In the data rows, 128 means zero.
Some points, one per row:
[119 133 131 126 134 131 122  98 131 108 130 106 148 146 131 112]
[150 116 101  96 111 115 112 157 112  99 145 141  90 125 117  88]
[118 119 122 127 137 130 123 126 125 118 142 117 119 109 133 128]
[136 171 135 105 146 138 142 114 131 127 121 130 134 139 131 139]
[103 101 113 161 152 140 120 152 122 117 100 127  98 131 145 163]
[130 130 117 116 138 148 140  97 140 131 138 136 122 141 116 125]
[126 122  91 142 134 155 158  83 106 142 142 150 145 121  96 132]
[170 107 137 123 128  52 160 203  93 125 130 158 136 150 102 169]
[ 60 173 155 229 168 136 161  49 130 170 140  76 254 166 112 213]
[122 122 131  88 117 135 125 123 158 133 128 123 131 113 122 109]
[133 145 128 173 144 126 120 150 131 118 117 122 148 111 132 119]
[115 121 118 121 123 114 132 127 116 141 119 125 134 126 130 125]
[140 149 128 124 146  94 130 170 113 112 131 147 184  46  90 179]
[105 109  91 192  84 140 191  63  82 130  57  45 139 233 156  59]
[146 137 159 130 127 159 145 123 122 130 113 140 112 154 138 111]
[130 121 136 141 130 124 117 122 117 130 117 136 136 133 121 140]
[109 136 112 129 150 120 127 126 108 132 157 133 110 138 125 130]
[ 81 158  89 181 104 165 143 138 147 201 102 163 114  87 117 142]
[162 120 142 112 116 137 116 167 136  73 114 144  89  94 157  93]
[218 162   6  78  31 109 159 113 106 161 112 156 184 103 106 241]
[130 111 117 122 128 138 125 135 135  96 128 124 117 138 136 141]
[115 116 137 117 117 126 123 143 123 134 124 138 121 109 133 127]
[111 113 115 106 131 112 134 154 124 131 133 137 106 148 119 111]
[103 151 121 143 102  97 136 144 135 169 107 129 123 155 119 163]
[158 111 145  91 105 116 122 152 122  99 126 140 103 107 137 100]
[139 140 114 104 114 137 149 146 129 144 136 114 108 123 139 110]
[134 153 131 142 127 119 124 126 134 122 122 103 143  86 136 140]
[ 75 108 102 141 106 103 117 121 126 110 103 118 144 162 144 100]
[118 111 127  81  99 142 134 130 152 141  82 138 129 147 125 172]
[119 143 145 104 136 146 153 144 113 143 131 153 111 156 143 124]
[119 115 109 138 126  92 141 159 106 118 131 138 177 145 116 151]
[118 118 103 103 123 129 142 129 149 148 140 116 129 114 133 121]
[123 128 108 115 125 174  88 145 152 123 164 151 144  99 119 141]
[134 120 166 130 135 131 102  92 131 121 175 103 146 113 130  99]
[143 136 114 124 128 132 144 136 136 145 148 120 125 121 131 104]
[139 129 119 124 110 143 118 112 134 122 135 132 126 125 135 137]
[149 114 131 116 157 150 141  83 140  96 148 133 106 135 115 113]
[142 114 138 121 132 108 117 128 119 128 130 121 129 140 123 130]
[151 104 166  76  85 144 172 185 176 151 124 125 101 167 160 111]
[116 138 153 125 155 135 137 127 108 124 136 137 117 150 130 119]
[117 133 118 142 119 113 145 112 116 139 110 107 110 152 135 124]
[142 154 141 132 129 107 135 153 124 134 120 133 146 113 134 149]
[126 119 125 126 131 119 128 110 116 107 133 114 156 147 128 134]
[122 137 105 129 110 111 139 143 130 137 118 138 124 110 124 129]
[135 134 114 125 116 171  99 138 122 141 144 142 140 111 142 149]
[144 125 120 105 122 178 191 124 147 140 134 137 168 116 131 122]
[113 138 121 109  97 137 132  88 121 121 134 106 173 145 129 136]
[143 107 146 135 132  81 145 171 115 132 130 149 115 140 125 152]
[118  94 122 111 141 129 129 138 128 111 103 129 111 144 126 143]
[116  97 113 120 150 115 141 148 128 117 101 126 110 150 120 142]
[131 137 142 135 118 120  88 149 123 128 141 128  91 132 141 141]
[142 154 135 154 127 135 113 132 138 116 120 121 140  96 149 137]
[136 101 106 105 125 133 137 129 139 115 110 131 109 149 130 140]
[135 130 119 143 129 128 139 129 129 124 131 126 100 133 128 120]
[125 110 123 113 107 126 115 148 124 152 111 127 110 141 130 122]
[133 173 110 123 101 128 125 149 136 175  92 154  57 104 132 121]
12 more points follow, each with its number after it:
[ 76 143 138  82  88 108 125 116 105 219  92 137 177 148  80 157] 0
[ 99 124 140 125 151 133 127 126 104 127 145 148 114 148 126 116] 1
[126 177 103 121  85 114 130 147 148 143  94 142  93 116 131 109] 2
[148  76 142 162 150 105 134 108 125 108 136 129 133 137  88 112] 3
[ 93 136  79 128 114 106 159 153 120 109 121 123 212 145 125 138] 4
[138 137 124 124 111 134 122 120 129 139 138 129 140 124 136 129] 5
[116 136 142 142 138 124 116 111 132 123 111 121 129 125 127 130] 6
[135 165 138 181 159 105 134 150 135 142 100 110 159  72 136 135] 7
[165 158 147 118 157 125 156 120 123 148 130 109 111 122 117 152] 8
[109 143 129 101 140 154 147 143 120  82 122 150 150 135 122  83] 9
[153 178 128  81  99 137 140  88 116 143 148 102 124 134 120 140] 10
[127 156  91 123 115 132 133 164 137 152 151 133 140 140 147 121] 11
Which of these numbered points is nearest to each point below, looking only along the 7 directions in which the first points spread most? Its number follows each.
[130 162 134  67 111 110 121  85 132 172 119 128 161 119  84  80] > 10
[146 166 131 192 155 127 126 150 140 114 109 120 159  73 135 127] > 7
[162 112 175 138 136 167 120  76 154 103 106 140 103 115 148 102] > 9
[103 103 126 134 157 108 110 169 155 142 144 122  96 167 124  89] > 1
[ 87 126  94 187  90 161 179 105 111  97 124 105 153 161 145 138] > 4
[164 167 111 111 126  97  78 180 122 114 115 155  75 149 145 143] > 2
[144 138 123 134 132 158 206  59 143 113 123 126 188 104  99 115] > 10
[154  87 121 127 149 154 145  68 145  87 129 130 107 131 113  87] > 9
[ 65  88 115 144 150  86 136 192 143 157 136 103  88 188 124  38] > 1
[134 156 146  97 124  95 140 129 136 165 163 117 124 119 129 110] > 8
[ 74 111 132  87 111 114  85 146 128 145 140 110 106 179 169 123] > 1
[104  96 120 121 116 128 110 127 123 122 130 121 103 123 137 129] > 1
[138 142 121  85 101 139 131 111 171 152 134 118 161 130 140 160] > 10
[119 139 114 217 159 147 149  83 140 130 134  99 139 147 123 135] > 6
[137 121 124 126 115 158 103 135 123 134 136 139 143 110 129 129] > 5
[186 200 185 123 230  63 255  66  90 175 138  55  53 142  98 178] > 8
[135 138 119 132 126 121 107 151 112 135  94 144 103 122 127 157] > 11
[146 110 115 107 122 124 121 142 112 110 162 134 114 127 123 111] > 9
[183 118 136  97 122 106 130 159 104  96 153 135  82 119 141  94] > 9
[129 198 144  83 167 136 115 134 157 110 130 161 187 146 123 143] > 8
[122 132 144 122 145 132 136 136 118 132 114 140 107 157 134 124] > 1
Now 12 new points, numbered from 0 again:
[175 172 125 130 143 139 151  91 135 127 119 136 125 148 115 125] 0
[146 162 127 124 145 123 121 102 113 173 179 127 141 147  87 151] 1
[132 111 133 136 138 140 143 111 133 125 125 131 129 148 124 121] 2
[147 146 135 135 139 133 140  98 139 130 120 132 137 121 101  97] 3
[133 123 132 141 112 141 120 123 126 125 129 135 130 131 144 139] 4
[158 196 164  92 193 135  90 156 142 110 138 174 162 126  91 123] 5
[139 104 124 149 122 147 112 124 130 102 107 163  96 115 139 111] 6
[ 60 136 148 102 101 105 138 115  96 241 106 116 208 180  88 221] 7
[126 131 132 179 149 145 143 101 141 127 117 102 134 128 134 137] 8
[131 134 124  92 119 127 134 134 150 133 127 129 123 136 126 118] 9
[140 148 157 125 105 164 110  87 123 137 130 116 118 121 150 154] 10
[109  78  61 156  84 142 158  64  95 106  72  59 113 228 155  79] 11
Which of these numbered points is nearest to each point below, looking only along the 7 directions in which the first points spread most? Its number follows each.
[123 135 112  77 113 125 138 145 167 131 148 125 122 110 132 110] > 9
[173 217 107 175 182 172 194  46 104  72 125 165 172  88 105 180] > 1
[131 141 154 128 107 133 113 105 139 132 137 113 131 115 134 126] > 3
[155 147 227  33 145 144  82 129 159 105  95 186 154  86 107 134] > 5
[113  99 132 117 112 126  98 129 139 148 151 123  99 191 132 100] > 2
[124 172 122  97 131  71  46 202 122 104 119 153  45 161 152 138] > 6
[144 191 169  45 192 155  97 130 175  87 174 160 181 142 101  88] > 5
[136  88 170 129 147 193  95  78 125 163 145 120  94  83 123 141] > 10
[144 112 127 148 136 136 106 151 118 104 131 136  95 111 155 114] > 6
[123 169 128 108 147 160 122 112 153 105 122 131 176 138 127 140] > 1
[141 146 130 120 125 150 104 130 150 143 140 145 118 112 144 124] > 10
[ 60 121 132 123 134  54 165 122 137 107 105 115 115 159 120 132] > 2
[123 167 169  83  97 112 135  89 142 150 152  64 130 104 156 155] > 0
[136 119 137 117 122  91 127 127 135 111 192 108 148 112 106  71] > 3
[110 108 146 119 124 128 141 103 142 144 142  98 155 132  83 103] > 2
[120  97 129  89 120 130 187  93 142 153 119 124 164 139  95  78] > 0
[134 132 116  82 126 134 136 135 146 137 131 122 130 112 127 108] > 9
[ 97 142 111 227 153 189 137 106 121  37  88 119 147 118 154  93] > 8
[221 126 188 113 158 111 143 194 131  65 113 130 107  48 154  84] > 5
[ 84 122 110 177 138 162 149 124  95  86 111 127 136 118 118 114] > 8
[102 164 182 107 118  73 115 137 173 141 168  22 111  89 162 101] > 3
